500 stands for zero in the data rows.
Here is a table of points, one per row:
499:575:520:697:528:624:627:401:548:679:477:477:493:616:665:547:538:451:398:516:340:417:542:581:412:507:588:534:365:363:523:494
464:531:454:455:615:478:462:569:410:436:379:578:537:664:430:605:699:614:477:373:502:469:589:285:504:516:370:425:398:411:590:517
527:424:543:727:413:473:550:475:517:444:370:570:640:419:531:396:538:266:574:541:544:616:498:520:461:457:339:544:452:450:557:315
467:475:398:502:530:524:636:502:390:493:390:455:550:550:462:423:640:452:497:428:457:475:480:654:447:499:529:453:692:338:496:580
445:554:495:641:445:482:415:395:459:612:491:439:418:532:500:631:479:551:451:486:450:630:648:539:419:472:529:344:401:626:523:421
663:472:452:432:415:454:407:545:839:466:457:535:447:489:482:597:668:652:471:475:692:678:509:436:437:415:471:503:551:347:473:516
675:763:501:364:364:559:401:487:399:531:364:414:695:465:702:428:576:478:550:449:418:459:407:549:490:602:372:459:448:510:512:483
566:636:479:524:466:528:358:484:535:385:539:443:489:441:439:417:454:346:419:438:624:521:532:667:358:416:494:413:546:484:483:669
634:541:461:646:396:530:464:402:554:399:419:402:477:491:511:464:428:451:396:450:602:508:361:440:676:776:495:456:569:692:644:632
432:490:645:411:583:429:599:503:505:483:516:546:719:302:600:450:427:448:599:402:543:551:461:325:370:472:579:435:450:450:518:390
485:536:563:408:632:553:517:471:566:497:430:386:474:546:455:588:415:405:598:543:376:586:474:431:393:525:514:573:364:520:503:583
469:623:349:518:621:579:600:358:410:379:666:415:468:452:666:570:574:428:495:386:476:388:447:452:463:428:637:482:551:403:446:438
380:383:510:699:460:521:357:575:556:394:290:444:480:475:567:568:527:550:460:472:347:609:465:481:505:493:586:479:771:516:473:508
535:506:436:458:545:410:417:512:494:452:472:655:334:434:530:585:493:450:684:712:400:564:467:499:562:574:583:353:363:481:576:408
430:330:338:507:401:611:456:469:372:532:635:577:561:504:675:531:420:640:591:493:576:482:378:566:485:351:588:410:689:553:577:440
519:511:499:507:457:472:403:613:504:545:647:628:648:684:368:510:460:421:554:396:410:560:588:454:477:667:559:354:489:579:482:431
421:478:458:431:566:499:526:455:549:452:500:553:592:686:411:468:488:439:431:467:474:472:530:501:558:601:482:555:424:513:669:556
487:506:493:566:494:655:378:693:448:411:491:357:412:568:414:411:510:446:697:588:547:488:597:548:571:552:474:592:421:410:385:390
713:522:534:596:505:407:405:324:586:552:657:416:500:537:481:417:482:490:415:495:574:453:442:515:381:662:440:402:572:480:267:392
579:447:528:298:512:436:464:541:388:642:517:416:416:466:316:445:599:424:415:330:491:690:357:608:558:452:620:639:541:641:531:356
455:497:499:590:441:341:486:562:451:446:531:521:528:403:440:722:435:461:439:474:431:407:532:458:364:532:488:539:675:637:517:401
714:679:487:431:513:550:446:453:433:445:495:491:671:529:360:570:368:521:546:598:431:471:549:492:586:381:502:432:529:553:472:608
459:540:410:490:406:340:543:493:510:650:419:452:487:540:409:351:404:553:526:476:429:430:596:576:514:424:308:432:573:406:549:444
463:406:608:468:514:579:448:466:485:390:532:761:586:660:447:441:553:328:475:450:446:434:545:440:478:565:482:562:520:546:395:520
546:349:531:435:454:484:529:462:407:491:466:451:338:409:537:538:503:421:685:552:549:434:571:446:236:655:443:614:520:502:452:594
426:456:446:393:433:410:579:573:500:345:394:407:491:571:581:481:456:372:424:372:560:473:662:515:508:532:564:508:406:592:532:587
374:572:487:535:562:477:441:467:440:612:491:469:411:514:398:371:390:504:396:683:589:480:634:500:425:403:468:484:494:452:444:555
496:543:509:499:496:441:439:547:374:693:543:622:345:571:580:514:492:388:476:459:515:558:317:494:519:495:415:595:582:423:506:701
487:431:539:497:616:475:586:680:572:444:691:439:531:394:511:414:555:522:532:745:425:553:441:512:666:703:509:308:464:627:527:477
455:496:596:463:491:536:463:461:372:374:639:482:358:312:407:551:502:519:455:371:535:410:601:574:629:515:432:371:398:423:607:592
465:493:557:556:398:504:582:549:437:401:453:498:343:624:380:507:476:535:472:454:468:384:409:461:390:405:571:378:419:482:476:385
452:436:454:418:493:488:471:305:466:322:524:529:428:653:454:453:587:672:418:543:494:575:502:523:434:532:392:480:469:586:527:328
394:522:490:458:520:559:453:454:560:663:514:484:427:482:592:430:404:490:708:364:383:655:489:441:458:428:376:490:485:584:509:684
557:451:505:446:328:593:490:545:509:434:606:523:539:514:520:620:338:604:406:558:407:553:504:540:391:590:571:720:386:345:423:469
492:709:427:501:607:479:616:505:462:384:626:395:499:586:559:619:588:452:598:461:338:540:418:530:443:436:384:569:640:565:463:513
468:537:546:467:549:312:350:616:456:456:480:443:440:475:568:541:558:425:691:707:537:475:451:572:660:507:492:634:417:415:524:385
455:383:407:494:503:511:395:466:387:567:486:583:589:456:522:606:608:598:480:597:540:425:518:681:494:473:428:587:437:601:394:581
716:506:460:522:670:549:517:482:806:530:507:537:451:518:456:356:588:660:684:426:631:427:561:592:455:515:673:568:622:503:586:580
493:509:775:538:394:553:472:464:495:368:463:536:454:326:431:467:510:720:558:401:285:453:469:609:566:443:479:502:421:457:454:568
396:522:370:582:427:503:516:444:512:477:559:717:412:402:577:364:600:463:484:529:374:556:623:455:635:475:495:518:560:436:580:554
468:482:432:427:615:523:499:554:550:593:333:464:487:378:471:470:306:504:337:572:454:517:498:440:448:362:416:534:553:513:612:347
458:441:458:511:476:425:478:417:474:477:490:486:486:480:386:408:399:540:669:431:438:314:464:485:439:501:636:619:458:577:474:416
529:480:422:405:584:439:529:345:471:473:550:609:461:387:534:501:447:472:315:507:498:615:586:550:627:583:615:594:448:389:495:536
440:456:581:518:526:537:587:368:373:442:490:424:739:475:403:475:468:500:638:641:630:684:478:501:420:547:529:512:493:365:692:570
512:392:684:432:422:560:498:566:515:470:611:375:434:734:761:430:468:540:486:434:584:418:517:471:480:408:374:573:429:485:708:381
521:577:464:541:432:476:447:557:707:449:600:598:449:445:421:439:545:452:405:549:510:420:245:367:432:314:436:546:407:499:526:618
421:537:364:417:406:401:454:463:819:396:522:528:593:444:476:528:513:486:520:488:641:375:430:593:426:435:467:450:429:477:508:508
503:454:573:693:381:470:609:403:441:499:567:417:542:544:392:473:458:525:572:597:654:656:425:331:577:437:574:554:471:417:582:492
494:452:418:468:609:540:493:367:563:586:466:563:399:453:529:556:400:519:500:458:396:500:462:476:653:692:365:473:579:394:459:375
332:734:536:424:442:516:548:545:676:548:342:632:466:537:591:688:531:557:587:451:810:470:515:585:558:527:680:465:539:544:387:469
463:637:433:659:670:505:401:671:432:398:533:408:546:484:613:454:392:631:371:513:544:558:438:545:438:543:560:546:547:553:507:458
439:462:555:447:411:427:467:538:510:589:540:413:590:486:411:581:553:498:412:640:414:405:588:471:575:516:451:560:641:320:499:630
540:381:379:433:443:669:561:618:487:546:422:480:457:435:518:462:314:396:436:487:536:407:545:450:632:521:496:434:517:435:373:499
627:390:396:687:535:547:475:548:485:607:461:433:590:438:389:673:514:508:494:318:497:498:469:558:613:403:504:514:311:541:538:438
798:697:411:452:359:542:567:507:352:518:442:593:490:463:538:457:646:516:500:667:474:458:621:310:461:396:602:536:555:634:557:541
543:420:601:746:588:390:481:551:440:709:527:523:547:451:598:573:585:519:442:435:561:393:496:573:470:503:565:469:388:526:551:558
542:459:718:423:519:311:699:536:465:442:408:594:434:703:593:452:363:543:461:532:423:472:370:684:511:391:636:375:530:442:498:571
564:402:519:445:671:632:397:613:400:483:469:709:509:583:489:464:477:588:409:487:600:519:431:434:410:583:440:360:478:427:498:480
570:247:512:477:632:582:591:457:543:450:416:455:531:549:502:682:566:402:488:666:465:403:550:552:486:444:423:511:587:677:510:638
506:528:386:500:541:409:661:709:486:484:543:533:451:452:472:384:447:666:451:441:440:599:556:495:410:720:415:644:394:614:469:521
502:417:455:385:468:504:511:601:488:556:559:386:426:419:445:490:464:457:469:472:452:504:484:357:527:474:558:394:572:348:436:496
542:436:519:410:522:566:441:544:555:579:586:490:527:519:542:458:556:376:457:529:420:598:682:594:603:369:595:486:542:627:516:361
379:520:400:450:432:401:419:441:546:691:577:418:542:594:512:497:444:548:555:537:499:366:549:335:604:539:551:554:528:529:514:579
488:472:512:635:560:440:644:446:430:417:409:540:602:540:489:455:414:521:623:483:611:596:457:406:715:413:429:588:438:506:224:500
398:760:673:480:469:740:828:518:666:611:567:614:458:429:374:680:535:523:548:526:732:498:523:636:506:527:407:529:669:523:535:360
523:514:775:447:636:373:420:425:484:463:557:445:499:419:587:472:450:566:403:448:571:419:661:360:615:405:421:559:559:564:417:526
425:375:460:493:404:492:649:490:510:587:534:357:551:467:587:481:712:506:436:496:497:620:448:523:483:432:500:385:362:582:297:607
320:538:606:425:488:676:383:435:470:663:350:466:518:432:441:350:699:534:393:533:438:408:351:457:501:565:631:543:497:588:452:481
There is one direction along which these points spread out most. Take the direction at right angles to it along which they spread out most. Go by this last direction. How many in every 100 of the points above lie lower along it than each point below? Answers are rounded to whole numbers. More than half of the points above lie lower than the first one.
425:375:460:493:404:492:649:490:510:587:534:357:551:467:587:481:712:506:436:496:497:620:448:523:483:432:500:385:362:582:297:607 >> 82
421:478:458:431:566:499:526:455:549:452:500:553:592:686:411:468:488:439:431:467:474:472:530:501:558:601:482:555:424:513:669:556 >> 26
374:572:487:535:562:477:441:467:440:612:491:469:411:514:398:371:390:504:396:683:589:480:634:500:425:403:468:484:494:452:444:555 >> 56
529:480:422:405:584:439:529:345:471:473:550:609:461:387:534:501:447:472:315:507:498:615:586:550:627:583:615:594:448:389:495:536 >> 49
714:679:487:431:513:550:446:453:433:445:495:491:671:529:360:570:368:521:546:598:431:471:549:492:586:381:502:432:529:553:472:608 >> 50
455:496:596:463:491:536:463:461:372:374:639:482:358:312:407:551:502:519:455:371:535:410:601:574:629:515:432:371:398:423:607:592 >> 41
675:763:501:364:364:559:401:487:399:531:364:414:695:465:702:428:576:478:550:449:418:459:407:549:490:602:372:459:448:510:512:483 >> 85
380:383:510:699:460:521:357:575:556:394:290:444:480:475:567:568:527:550:460:472:347:609:465:481:505:493:586:479:771:516:473:508 >> 91
463:637:433:659:670:505:401:671:432:398:533:408:546:484:613:454:392:631:371:513:544:558:438:545:438:543:560:546:547:553:507:458 >> 53
546:349:531:435:454:484:529:462:407:491:466:451:338:409:537:538:503:421:685:552:549:434:571:446:236:655:443:614:520:502:452:594 >> 22
